Here are some numbered points:
 3.2  1.2  4.1  3.8  0.2  1.0 -0.5  0.7  1.4  0.3 -0.6  0.9  0.4  0.0  1.0  2.1 -0.4 -0.8  0.1  1.8 -0.1  0.4  0.6  0.3 -0.6 0
-0.1  1.4  5.7 -0.1  1.3  0.2  0.6  1.2  0.0  0.1 -0.8  1.0 -0.3  0.2  9.8 -1.1  1.0  1.8  0.6 -0.5  0.1 -0.5 -0.5  2.5  0.2 1
 0.2 -0.1 -1.5 -0.2  0.0  1.1 -1.4 -0.8 -0.7  0.8 -0.5  0.8 -0.2 -0.7 -1.2  0.7 -0.9 -2.0 -0.4  0.0 -0.9  0.7  0.1 -1.0 -1.5 2
-0.7 -1.0 -1.0 -0.6  0.2 -0.3 -0.4 -0.4  0.3 -0.3  6.3  0.1  1.0  1.2  0.5 -0.9  0.2  2.1  3.2 -0.2  1.9  3.6  0.6  1.4  1.7 3
 1.2  0.4  0.0 -0.4  0.3  0.3  2.4 -0.1  0.9  0.7 -0.6  2.8 -0.4  0.1  0.1 -0.2 -0.3  0.3  0.1  1.2  0.7  0.7  0.8  0.0 -0.3 4
 3.7  1.4  1.3  1.1  0.1  0.0  3.6  1.0  3.8  0.0  0.1 -0.5  0.4  0.3  4.3  2.0  0.3  0.5 -0.3  0.9 -0.3  0.0  0.2  0.2  1.7 5
 0.6  2.4  1.6  1.5 -0.1 -0.1 -0.4  1.6  0.4  0.0 -0.3  1.9  1.1  0.7  5.8 -1.3  2.7  8.8  0.8 -0.4  0.3  0.3 -0.1 -0.4  1.8 6
-1.4 -1.1 -2.4 -1.3  0.3 -0.2 -0.7 -0.8 -0.1  0.6  1.8 -0.8  0.7  0.1 -1.9 -1.1  0.4  0.0  4.0 -0.9  0.0  0.0 -0.2  2.2 -0.2 7
-1.3 -0.8 -1.7 -0.2 -0.8 -0.7 -0.5 -0.2 -1.2 -0.8 -1.5 -0.9 -1.1 -0.7 -1.9 -1.0  0.1 -1.2 -1.1 -1.0  0.4 -0.6 -0.3 -0.5 -0.4 8
 0.2  0.2 -1.0 -1.0 -0.2  0.6 -0.5 -0.6  0.5  0.2 -0.6  0.5 -0.1 -0.5 -1.3  0.0 -0.8 -1.3 -0.8  1.9  0.0  2.0  1.0 -0.8 -1.2 9
-0.3 -0.1  9.9  1.3 -0.3 -0.6  0.0  0.5  0.1 -0.3  9.3 -0.3 -0.9  0.3  2.0 -0.8 -0.2 -0.8  1.1 -0.5  0.5  0.2  0.0  2.0  0.9 10
-1.2 -0.7 -1.5 -0.8 -0.1 -0.4 -0.4 -0.5 -1.0 -0.2 -0.7 -0.2 -0.4 -0.1 -1.6 -1.4  0.2 -0.5  0.1 -0.6  0.3  0.0  0.1 -0.5 -0.8 11
 0.3 -0.5 -0.3 -0.9 -0.3  1.0 -0.7 -0.8  0.5  1.1  0.3  1.4  0.4 -0.2 -0.9  0.4 -0.7 -1.1  0.0  2.1 -0.1  1.1  0.3  0.3 -1.1 12
-1.2 -1.4 -2.0 -0.7 -0.6 -0.6 -0.5  0.2 -0.9 -0.7 -1.7  0.2  0.1 -0.3 -0.6 -1.4  1.6  2.0 -0.4 -1.2  0.9 -1.4 -0.1 -1.0 -0.2 13
-1.0 -1.2 -0.2 -0.3  0.0 -0.4  0.8  2.0 -1.0  0.0 -1.0 -0.8  0.3  0.6 -0.6  0.1  0.0 -1.2 -0.4 -0.9  0.0 -0.8 -0.1  1.5  0.3 14
-0.8 -0.5  1.6 -0.2 -0.3 -0.7 -0.7 -0.7 -0.9 -0.9 -2.2 -1.0 -0.7 -0.2 -0.2 -1.8  0.1 -1.0 -1.5 -1.1 -1.0 -1.5 -0.7 -1.7 -0.6 15
-1.5 -0.9 -2.1 -0.9 -0.6 -0.5 -1.0 -0.7 -1.2 -0.9 -2.1 -0.1 -0.8 -1.0 -2.2 -1.8  0.3  0.9 -1.3 -1.2  0.5 -1.4 -0.2 -1.6 -1.1 16
 0.2 -0.5  0.9  0.2  0.0 -0.6  1.1  1.6  0.1 -0.4 -0.2  1.5  1.0  1.5  2.6  0.9  0.1  4.2 -0.5 -1.0  2.6 -0.1  0.3  0.5  4.1 17
-0.2  0.0  0.7 -0.4  0.0 -0.7 -0.4 -0.5  1.6 -0.4  1.9 -0.6  0.5  1.4  0.7 -0.6 -0.2 -0.9  1.9 -0.8 -0.4  2.9  0.2  2.0  0.8 18
-0.2  0.5 -1.0 -0.7 -0.3  0.9 -1.3 -0.8 -0.8  0.7 -0.3 -0.2 -0.1 -0.5 -1.0 -0.7 -0.5 -1.5 -0.4  0.0 -0.8 -0.6 -0.5 -0.9 -0.7 19
-1.3 -1.5 -1.7 -0.7 -0.8 -0.9 -0.5  0.2 -0.4 -0.9  0.2 -1.8  0.4  0.0 -1.9 -1.2 -0.2 -1.7  0.8 -1.5 -0.7 -1.3 -0.7  0.7  0.6 20
-0.7 -1.1 -0.5 -0.1 -0.2 -0.7 -0.1  0.5 -0.8 -0.7 -1.2 -1.3  1.6  0.2 -0.9 -1.2  0.6  1.1 -0.5 -1.3 -0.7 -1.2 -0.3 -0.3  2.0 21
-1.2 -1.0 -2.2 -1.2  0.4 -0.3 -0.8 -0.5  0.3 -0.3 -1.3 -0.1  1.1  0.4 -1.7 -1.2  1.0  1.2  0.4 -0.7  1.4  0.5  0.8 -0.3 -0.3 22
-0.5 -0.3  2.7  0.9 -0.1 -0.7  0.4  0.4  0.0 -0.4 -0.7 -0.6  0.2  0.5  3.0 -0.6  0.9 -0.6  0.6 -0.7  0.2 -0.6 -0.1  0.1  2.5 23
-0.3 -0.4 -1.7  1.3  1.0 -0.4 -0.7 -0.7 -0.9  0.6 -0.8 -0.3 -0.1  0.0 -1.1  2.2 -0.2 -1.3  0.0 -0.6 -0.9 -1.0 -0.5 -0.7 -0.9 24
-1.4 -1.7 -1.8 -0.5 -1.1 -0.9 -0.5  0.2 -0.9 -0.9  0.7 -1.7 -0.9 -0.4 -2.1 -0.8 -0.2 -1.6  0.1 -1.5 -0.4 -1.3 -0.6 -0.1 -0.4 25
 5.0  0.2  1.4  1.1  0.9  0.5  2.7  0.0  0.2  0.5 -0.3  1.6  0.4  0.0  0.3  0.2  0.2  1.1 -0.7  0.8  0.8  0.8  0.3  0.1 -0.1 26
-0.1  1.9 -1.6 -1.0 -0.3  0.2 -0.8 -1.0 -0.2  0.3 -0.6  0.7 -0.2 -0.4 -1.0 -0.7 -0.5 -1.3 -0.2  0.7 -0.1  0.1  0.0 -0.9 -1.1 27
 0.6 -0.1 -0.1 -0.3 -0.3  0.8 -1.2 -0.2 -0.4 -0.1  1.3 -1.2 -0.1 -0.6 -0.8  0.1 -0.9 -1.6 -0.4  0.2 -1.3 -1.3 -0.7 -0.7 -1.2 28
-1.2 -1.3 -1.8 -0.8 -0.4 -0.6 -0.5 -0.4 -0.1 -0.2  5.6 -1.4  0.4  0.5 -1.7 -0.8  0.2 -1.0  1.8 -1.1 -0.6 -0.4 -0.5  0.8  1.1 29
-1.1 -1.5 -1.5 -0.7 -0.9 -1.1 -0.5  0.3 -0.8 -1.2 -2.0 -1.7  0.4  0.1 -1.8 -1.6 -0.6 -1.8 -1.3 -1.6 -1.1 -1.7 -0.6 -0.9 -0.2 30
Which point above is nearest to each new point, looking only along the 5 directions in which the numbered points spread most? Its number follows each.
 0.0  1.0  1.4  0.3 -0.6 -0.9  0.2 -0.3  0.3 -0.7  2.9 -0.7  0.6  1.0  0.5 -0.9 -0.2 -1.7  0.9  0.0  0.1  1.3  0.1  1.6  1.5 18
-0.5  0.1  4.5  0.1  0.2 -0.6  1.0  0.4 -0.4 -0.4  0.5 -0.4 -0.7  0.1  4.3  0.1  0.4  0.6  0.2  0.5  0.1 -0.6 -0.6 -0.4  1.0 23
-1.4 -0.7 -0.9 -0.7 -0.2 -0.4 -0.1 -0.2 -0.9 -0.3 -1.3 -1.3 -1.0 -0.7 -1.6 -0.9  0.7  3.3 -0.1 -0.9 -0.5 -1.2 -0.8 -0.7 -0.3 13
-1.5 -1.4 -1.8 -1.0 -0.5 -0.4 -0.4 -0.3 -0.9 -0.2 -0.9 -0.5 -0.8 -0.4 -2.2  0.0  0.1 -0.8 -0.4 -0.7  2.2  1.3  0.6 -0.3 -0.7 11
-0.1 -0.3 -0.3 -0.1  0.5 -0.4  1.4  0.9  0.1 -0.4  0.3 -0.2  0.4  0.7  1.4 -0.3  0.8 -0.1  0.4 -0.8  0.3  0.0  0.2  2.7  0.6 14
-1.2 -0.2  6.2 -0.6  0.8 -0.4  0.1  0.3 -0.5  0.1 -0.8 -0.3  0.1  0.7  0.4  0.3 -0.2 -0.9  0.7 -0.2 -0.5 -1.0 -0.5 -0.4  1.5 23
 1.4  0.7 -1.4  1.3  0.3  0.9  0.3 -0.7  0.3  1.0  0.2  0.7  0.3 -0.2  0.5  2.5 -0.4 -0.6  0.0  0.1 -0.4 -0.4  0.3 -0.5 -1.3 4
 2.0  0.4 -1.1  0.9  2.4  0.2  4.9 -0.1  4.7  0.8  0.5 -0.6 -0.1 -0.1  1.7  2.2  0.2  0.7  0.2  0.7  0.6  2.7  0.7  0.2 -0.8 26
-1.1 -0.8  0.2  0.2 -0.7 -0.9  0.3  0.5 -0.8 -0.7  3.4 -1.2 -1.1 -0.2 -1.4 -0.6  0.0 -1.0  1.3 -0.8 -0.4 -0.4 -0.6  2.4 -0.3 29
 0.2 -0.9 -0.8 -0.4  1.2  0.4  1.9 -0.3 -0.1  1.3 -0.5  2.3  0.4 -0.3  1.6  1.5 -0.7 -1.0 -0.7  0.5  0.2  1.8  0.7 -0.4 -1.1 4
 1.9  1.9 -0.8  0.3  1.0  1.8  0.4 -0.7  2.4  0.2  0.0 -0.1  0.6 -0.2 -0.7  1.8 -0.1 -0.8 -0.4  2.6 -0.5  0.6  0.3 -0.3 -0.7 4
-0.6 -0.2  1.3  0.0  0.0 -0.7 -1.2 -0.8 -0.2 -0.7 -0.9 -1.1  0.2  0.1 -1.3 -1.5 -0.4 -1.7 -0.8 -0.4 -0.7 -0.6 -0.3 -1.1  0.4 28
-0.8  0.4 -0.1 -0.7  0.0 -0.1  0.0  0.3 -0.5 -0.2  1.9 -0.7 -0.6 -0.4  2.0 -1.2  2.1  4.8  0.6 -0.9 -0.6 -0.3 -0.8  1.6 -0.3 17
 7.4  1.1  2.7  2.5  0.3  0.9 -0.4  0.7  1.1  0.0  2.4  1.4  0.5  0.0  1.4  0.2 -0.1  0.4 -1.0  0.9  0.4  0.1  0.5  0.8 -0.5 0
-0.8  0.5  0.1 -0.5  1.4 -0.4  0.4  0.3 -0.3  0.1  1.1 -0.9 -0.1  0.6 -0.9  1.0  0.2  0.2  0.1 -0.5 -0.3 -0.3 -0.3 -0.1  0.6 14
-0.8 -0.2  0.0  0.2 -0.3 -0.4 -0.7  0.4 -0.5 -0.4  0.0 -1.0 -0.1  0.0 -0.4 -0.9  0.2 -0.3 -0.1 -0.7 -0.5 -1.3 -0.7 -0.2  0.5 14
-0.8 -0.4  1.6 -0.1  0.3 -0.1  0.1  0.0 -0.4 -0.3 -1.1 -0.6  1.0  0.4  0.7 -0.1  0.0  3.1 -0.4 -0.9  0.1 -0.8 -0.4  1.3  1.9 23
-1.5 -0.4  0.6 -0.7 -0.3 -0.3 -1.2  0.5 -1.5  0.1 -0.4  4.9 -0.7 -0.5 -1.6  0.5 -0.7 -1.9  0.0 -0.1  1.1  0.7  1.0 -0.3 -1.1 27
-0.6  0.4 -1.8 -0.6 -0.3  1.2 -1.6 -0.9 -1.0 -0.1 -0.9 -0.4 -0.1 -0.6 -1.7 -0.4 -0.8 -2.0 -0.8  2.6 -1.1 -0.6 -0.1 -1.2 -1.4 2
 0.8  2.1 -1.4  1.2 -0.1  0.8 -1.0 -0.9 -0.5 -0.1  0.0 -0.7  0.5 -0.5 -1.1  0.1 -0.6 -1.7 -0.7  0.9 -1.1 -1.0 -0.4 -1.2 -1.2 2
 0.0  0.8 -0.9 -0.7  0.2  0.3 -0.6 -0.6  1.6  0.9  0.2  2.0  0.9 -0.4 -0.1 -0.8 -0.6 -0.2 -0.2  1.0  0.4  2.6  1.1 -0.9 -0.6 12
 1.0  1.9 -1.4 -0.7  0.8  0.2  0.8 -0.9  2.3  0.3 -1.1  0.7  0.3 -0.2 -1.0  0.3  0.1  1.0  0.6  2.9  0.6  1.2  0.8 -0.6 -0.9 4
-0.9 -1.0  3.5  0.2 -0.8 -1.0  0.4 -0.2 -0.8 -0.8  0.2 -0.9 -1.1 -0.2 -0.6 -1.5 -0.6 -2.0  0.1 -0.8 -0.2  0.3 -0.1  0.1 -0.4 28
-0.4 -0.4 -1.0  0.6 -0.5 -0.2 -1.2 -0.4 -0.8 -0.5  0.0 -0.7  0.0 -0.2 -1.8 -0.8  0.5 -0.2 -0.1 -0.6  0.0 -0.1 -0.3 -0.6  0.6 11
-1.2 -1.0 -0.2 -0.1 -0.5 -0.5 -0.4  3.3 -0.5 -0.1  0.7 -0.9  2.5  2.4 -0.7  3.9  0.4  0.0 -0.2 -1.0  0.4 -0.8 -0.2  0.6  2.7 14
 0.2  1.2 -1.8  0.5 -0.1  0.3 -1.3 -0.8 -0.8  0.8 -0.2  0.5  0.0 -0.7 -1.8  2.2 -0.8 -1.8  0.0  0.6 -0.4  1.7  0.3 -0.8 -1.5 9
 3.2  1.7 -0.2  0.7  0.2  0.6  1.7 -0.2  1.9  0.5  0.4  0.3 -0.2  0.1  0.5  1.5 -0.2 -0.5  0.6  2.5  0.1 -0.5  0.1  0.0 -0.2 26
-0.3 -0.5 -1.3  0.0 -0.1 -0.5  0.3  0.2 -0.7 -0.6 -0.6  0.1  0.1  0.5 -0.9 -1.2  0.5  0.9  0.4 -0.3  0.4  0.3  0.4 -0.2  0.3 22
-1.0 -0.4 -1.7  0.6  0.6 -0.5  0.2 -0.2 -0.2 -0.2  1.2  0.4 -0.2  0.4  0.4 -0.6  0.6  1.0  0.5  0.0  0.7 -0.5 -0.2 -0.4  0.0 22
-0.2  0.4 -0.5  0.5 -0.4 -0.5  0.3 -0.3 -0.5  0.5  0.0 -0.1 -0.6  0.0  1.2  1.5  0.1  1.3  0.6 -0.8  0.3  0.1  0.0  0.2 -0.3 4
 0.2  0.5  8.6  0.7  1.1 -0.2  1.3  1.2  0.2  0.1 -0.9 -0.4  0.2  0.7  3.9  0.5  1.1  2.0 -0.3  0.4 -0.4 -0.5 -0.1  0.4  6.2 1
